One turning vector, and how many steps it has turned
The counts run from 0 to 392.
[-48  34 -18 -25   9  -3  -3 -28  12  14  16  27  24   6 -13 -23   8  -4
 -50  18 -14  30  18  -6  13  23 -26  -3  32 -24   2 -26  16 -16] | 285
[-17  11 -15  -9  22 -25 -15 -30  -8 -29  11 -11   3  14   8 -33  22  20
  -6  -6   1  41  19 -25  19  20 -22  26  13 -60  16 -20 -17 -19] | 129
[ -8  38 -15  25 -19 -14 -27   2 -22   5   3  34 -18  16 -22 -18  19   2
   1  10  15  50   9 -28  -6  -5 -23  35  29 -32  -3  -6  31   4] | 116
[-25  -4  -5 -14  17 -24   6 -11 -31 -10  20  10  50  13  13 -43  52  32
   3  11 -23 -14 -28  35   7  13 -21   1   6  11  20   9  12 -17] | 241
[-18   7 -21  11 -17  -4  35 -29 -31   0  37  33  29   1 -20  -6  22 -31
 -18  -8  16 -12 -34  -1 -13   0  -7  37  42  -5  17  16  12  20] | 77
[-21   7   7 -21 -15  -2  15 -30  -6  -4   2   5 -17  45  35 -23   8  38
  18 -31   6 -26  -7 -18  12   8  34   0 -14 -35  49 -18  -4  24] | 339
[-11  30  -6  34 -25 -18  -8 -14 -35  39  -6  -8  26  -6 -12 -15  37  -3
 -31 -30  -3   1  49  -4 -17 -13  17  18   9 -28  11 -26  23  12] | 315
[-44  12 -12 -24  22  11  31 -19  -5   0  17  37  -7   6  -2  -1  -7  27
 -53 -10  -7   7  -5 -32   9  25 -27  -2  29 -39   7 -15  17  16] | 289
[-30  26 -20 -21  -7  10  19 -22  -1   9  21  41   5  -2   9 -12 -14  10
 -60   9 -14  19  12 -27  26  20 -34 -15  42 -31  -2  -7  -5 -21] | 287
[-24   1  -3   0  19 -17 -12 -36 -17 -26  12 -10  -1  20  -3 -36  22  15
  -8  -5   3  40  12 -36   4  14 -14  26  15 -70  14 -14 -11   7] | 128
[ -4  -7 -38   7  -2 -14  21   4 -20 -25  36  28   1 -21 -29 -13  18 -27
  41 -11 -25   1 -21   4   0 -16  -3  44  12   2  33 -27  33   3] | 222
[-16  11 -15   4   8   3  -5 -28 -20 -21   0   1 -12  14  22 -31  24  -9
  16 -50 -20 -15  -2  -1 -15 -31  30 -15  42 -14  42 -35 -23  28] | 27
[ 15  36 -19  27 -40 -10 -18 -12 -28  18   1   6  32  -8   1 -10  21  -2
 -31 -35   9   9  55  -4   2 -16   1   9  21 -30  20  -9   4 -28] | 317
[-21  34 -11   3 -32  13  27  21 -44  14 -17  -1  21  40  31  -8  -8  31
  15 -43 -19 -13 -17  17   7  11  28  -5 -10 -20  -6 -22  24  10] | 351
[-35  28  19 -12 -36   2 -11  -1 -24  18 -15  20  11  56  29 -34   1  16
  10 -20 -11  -1   5  43   9  -9  31   4 -23 -25  31 -15  11   2] | 347
[ -5   3 -22  20 -19   8  -3   9 -52 -12  14  41   9 -13 -28 -12  -8 -41
  11 -23 -48  18  -4  18   3 -22 -11  22  10   0  45 -16  25  -5] | 216
[  1  45 -10 -16  -5  11 -19  18 -25  23  11  41   7  -1  -5 -16  36   9
   5  30 -36  11 -23  -7   7   7 -32   0  12  24  21  18  52 -11] | 254
[ 16  34 -34   9 -31  29  -1  42 -34  -8  20  21  37   6   7   2 -31  -2
  39 -12 -12  10 -14  -1  11   6  -4  24   0 -34  12 -29  20 -21] | 361
[-26  13  -1 -23  -2  -6   8 -20   0  -7  -2   6  -8  46  33 -29  16  40
  23 -29   4 -20  -5   3  12   8  38  10 -32 -31  50 -28   5  19] | 340
[ -2  19 -31 -22 -14  34  45 -17   4   5   6  21   7  22   4  -3   1  -3
   9 -30  -8 -24   1 -23  20   0  50  -5  30  14  19 -54  15  -2] | 182
[ -5  33  -5  18  -7  -3  -1  -2 -41  14  23  -2   8  -1  -7 -22  23 -49
  -8 -21 -35  13 -15  44  -1 -18 -16  30  11  -2  51  13  -2  12] | 66
[-26  13   2 -46  11 -12  21 -20  -5   8 -14  10   6  10   8  -5  30  32
 -31 -27 -24  20  14  10  37  12  -7  20  -1 -41  10 -32  42 -23] | 141
[-18  13  12   3 -32   9  -8  27 -12  22   1  43  49  -5   3 -18  12  28
  -8 -12 -39   1  53   1  -2 -13  13  -4   9   0   9 -17  48  -1] | 4
[ -8  14   7   5 -23  -2  32  21  -8   6   0  20  42   2  40  -2  11  51
 -13 -40 -36 -13  39  -3  25   2  11  -9  16   6 -13  -9  20 -13] | 0
[-12  10  10   6 -26   4  36  21 -13  16   0  11  40  -2  28  -9  15  50
 -17 -37 -43 -17  28 -11  14   6  19  -8  18   7 -19 -19  35   5] | 1
[ -2  26 -25  12 -24 -31 -14 -22  -1   0  24  -9 -10  -2   4 -37  15   4
  15  27   5  45  19 -52  16  11 -19  15  24 -44  -4 -23 -12 -19] | 124
[-14  14 -11 -12  -9 -18  16 -10 -29  12  21   4  39  -1  26 -40  41  24
  -2  18 -38 -19 -30  14  22  14 -22 -24  10  28   3  11  -2 -36] | 243
[-11  33 -40 -12   6  -9   2 -14   8 -25   6  -1  12  15  34 -28  26  -2
  21 -47 -17 -10   5  28  11 -21  20  -6  26   3  33 -42 -18 -21] | 30
[  4  33 -29  19  -5  -6  46  -6 -44   6  22  -9  13 -13   3   1  27 -35
 -13 -43 -16 -14 -40  13  -1   2  -8  34  31   8  11   4  -1  14] | 70
[  3  37 -13  37 -27 -20  20  -2 -35  45   1 -28   9 -19  17  -7  33  15
 -27 -36  -9  -7  44 -16   7   0   7   8   9 -18  -7 -30   4   7] | 313
[ 16  32 -15  -7  -3  26 -12 -20 -10   9   0 -14  43   5  -1 -22  28 -19
   9 -28 -23   7  41  -4  14   2  36   6  11   3  40 -51  -1 -22] | 173
[-23  22  -3 -28 -10 -10   1 -15   9  -5   2   3   0  47  32 -35  21  42
  29 -26   0 -15   9  16  21  12  31  13 -34 -28  50 -31  12   3] | 341
[-15   8 -13  21 -14   8  20  34 -13  -9  33  12  15  37  41 -34 -33  43
  28  -6 -23  -3  10  22  14   2   4  -9 -17  -9  33  -9 -28  -4] | 199
[-29   3  10  -9  -4   1   0 -13 -53  17   5  28  31  12  -5 -37  37  15
 -25  15 -37 -12 -36   9  -4   4 -19 -22  14  11  19  24  26   6] | 246
[-26 -23  -4  -4   3 -43  20 -27 -14   1  40   5  22   4   4 -51  46   3
  27  21 -21 -16 -27  16  -6  -7   2  17  18   1  23  -4   1  13] | 234
[-10  54 -21  14  -3 -23   0 -18   6  12  25 -21   5  10  25 -38  37 -20
  -3  15 -13  38   2 -11  12  18 -22   8  51  -2 -14 -11 -33  -8] | 274
[-16  27  12   9  10 -24   5  17   4  43  20  -2 -22  -7  10  -9  31  43
  -5   1 -22   6  41   2   6   5 -18  31 -22 -34  24 -28  22  35] | 303
[ -3 -19 -24   5   4 -33  14  -8  -6 -37  51  29   3   0   7 -36  26   0
  42   0  -2   1 -21  16  10 -25 -13  39  26  -7  38   3  -6  -7] | 229
[ 17  13 -12  10  -5  21 -46   9  -7 -22  26  24   9 -13  19 -16  12  13
  41 -22 -17   1  35 -32  -9 -27   8   3  18 -19  62 -21   2   8] | 17
[-10  29 -43 -14  -7 -11  18 -15   7 -11   5  -5   5  11  40 -26  20  -2
  19 -42 -23 -20  -2  17   7 -15  21 -20  35  10  16 -47 -19 -20] | 31
[-13 -23  13  -3  10   7  19 -35 -45  -3  29   0  -4  22  -1 -35  10 -35
  25  -5 -21   2 -24  20  15 -18  16  33  23 -31  35 -32 -32  18] | 377
[-35  -2 -35 -13 -27  13  35  16 -14  24  21  33  10  15   8 -25 -38  11
   3  17 -27 -26 -34  -2 -20 -14   0 -39  18 -29  25 -13  21  18] | 45
[ 27  56 -26   5  -1   0   4  22  -6  14  31   4 -31   1  26 -11  37  11
  32  12 -18  23 -27 -41   7   8 -31  16  30  17   8  15  13   7] | 262
[ 10  41 -23  18 -14  -4  20  21 -28  26  31 -31  -4 -20  26 -17  10 -24
  18 -14 -50  -6 -19  23  17   4 -25  13  -8   8  39   0 -16  -6] | 62
[-23   3  18 -33 -29   4  37 -15 -13  40 -12  20  -6   5  17   2   6  25
 -41 -11 -29   1  11 -14  26  -6  12   4  22 -43  -6 -16  39   5] | 145
[-19   1 -22 -10  -6  27  44  -4   8 -10  25  42  -5  49  13 -12 -21  31
  16 -19   5 -21  -2 -10  -2  -5  38   4  15 -12  22 -28  11  29] | 189
[-14  59 -22  10  14 -26 -14 -13  14   0  24 -24  12  15  15 -38  43 -18
   6   9 -10  43   4  -3   8  18 -21  25  40  -1  -2 -17 -20  -3] | 273
